(in the rows, 128 means zero)
The rows below come in pairs that one turn or mirror swaps. Which row does each named row swap with?
The rows were stretched afterwards, more along some directions than others.
q794: [142  79 151 138 143 113 133 132 165 122 143 122  95 148 152 143  99 139]
q561: [138 119 107 121 172 139 133  95 149  95  97 145 125 179 162 126 133 158]
q104: [136  81 141 136 123 107 119 103 152  89 142  89 125 148 141  92 122 133]
q387: [121 110 128 127 163 121 132 123 171 108 124 153  94 119 170 153 115 131]
q306: [150  93 115 134 142  88 127 108 153  87 109 155 104 141 156 123  95 130]
q757: [141  79 121 168 130 123 117 139 152 113 144 110 111 159 116 143 106 141]
q41: [146  89 141 143 144 129 118 106 158 117 144 144  96 148 155 159 134 152]
q972: [115 134 150 128 117 108 121 128 136  85 127 127  96 160  99 137 129 149]
q703: [150  81 141 169 144 146 112 122 135 125 154 101 130 146 148 118 144 143]
q142: [123 118 124 134 146 105 120  99 124 106  92 140 115 165 151 125 128 158]
q325: [144 141 151 129 139  85 136  88 108  82 106 140 113 113 137 117 157 123]
q25: [146  99 146 147 139 135 117 103 115  95 130 119 110 149 182  90 148 170]
q832: [147 144 135 127 114 101 142 121 126  78 101 118 104 171  98 122 145 111]
q58: [157 109 115 112 150 104 133 134 150  95 127 167  95 140 156 140 155 122]
q367: [175  99 141 128 148  97 158  85 108  96 104 142 125 155 173  97 140 149]
q344: [134  94 120 133 131 114 133 135 147 126 143 124 118 120 134 134 142 102]
q880: [162 142 133 154 118 103 136 107  95  89  96 158  99 152 149 113 143 143]
q820: [164 124 142 107 142  80 125  81 124  66  95 127 104 153 156 112 139 143]
q98: [114 107 139 112 156 134 133  80 160 104 128 112 141 132 152 116 115 127]
q748: [163  88 114 155 153 103 123 117 138 107 106 139 113 163 146 136 166 135]
q661: [143 137 119 111 142  92 151 113 147  78  91 153 100 159 137 133 116 133]
q893: [158  96 138 167 133 145 126  98 138 120 120 128 104 157 165  99 128 172]
q222: [152  98 135 115 133 108 114  99 138  80 119 102 114 165 134 100 146 128]
q806: [158 113 113 104 172 112 143 107 147 100 135 143 117 140 145 124 166 130]
q641: [167 113 115 126 131  92 138 121 161 105 110 159  87 141 143 125 122 122]
q497: [133 135 148 167 145 117 121 107 108 100 110 125 112 159 134 129 140 165]
q427: [165  87 121 166 137 124 122 121 128 112 127 145 129 158 141 121 154 153]
q283: [140 110 129 139 128 128 129 109 100  97 108  95 135 166 139  86 156 150]
q834: [150  78  99 137 158 119 134 106 135 133 125 134 129 138 166 119 144 127]
q646: [138 109 141 136 140 105 114  99 109  94 133 100 106 152 161  77 138 178]
q136: [140  80 126 161 147 151 121 102 147  98 118 134 120 180 156 117 105 177]
q472: [143  96 157 161 130 107  98 105 142  89 134 119  99 159 129 132 126 172]
q619: [147  87 132 170 135 126  95  82 132 116 123 121 126 148 134 114 131 158]
q694: [170 122 135 111 136  53 126  92 137  57 106 150 108 139 123 125 142 124]
q854: [118 100 132 139 147 124 119  88 152 111 133 122 117 130 183 106  96 150]
q130: [122 102 151 163 143 144 132 102 152 119 134 121 106 131 167 127 102 157]
q756: [151 101 137 130 117  78 114 122 140  77 127 105 118 136 130  93 113 125]
q979: [123 124 131 118 146 131 139  98 132  78 105 136 115 164 166 103 124 171]
q901: [141 109 152 189 110 122 129 110 113 131 135 126 101 127 141 127 145 127]
q2: [122  99 135 144 134 113 106  94 128  96 111  86 127 157 137 105 102 142]
q531: [129 143 145 111 124  83 142 100 134  73 134 124 124 127 118 110 115 116]
q666: [131  84 118 124 144 142 124 102 136 105 126  81 138 174 150  84 122 156]
q73: [169 115 118 124 117  72 131 113  98  80 115 131 127 157 134  85 149 129]
q700: [136 120 146 151 123 142 127 127 151 108 142 131  98 139 135 140 115 128]
q855: [153 116 112 115 120  78 109  93 136  74 101 132 121 167 101 106 123 133]
q728: [139  96 106 137 143 127 134  92 131 112 118 143 143 162 131 130 136 132]
q817: [162  79 124 162 136 115 114 102 119 125 127 150 106 152 158 127 171 143]
q439: [165 103 118 142 126  91 138  95 108  75 110 111 136 154 130  88 126 136]

Swapped with q794: q367
Swapped with q344: q283
Swapped with q222: q817
Swapped with q619: q855

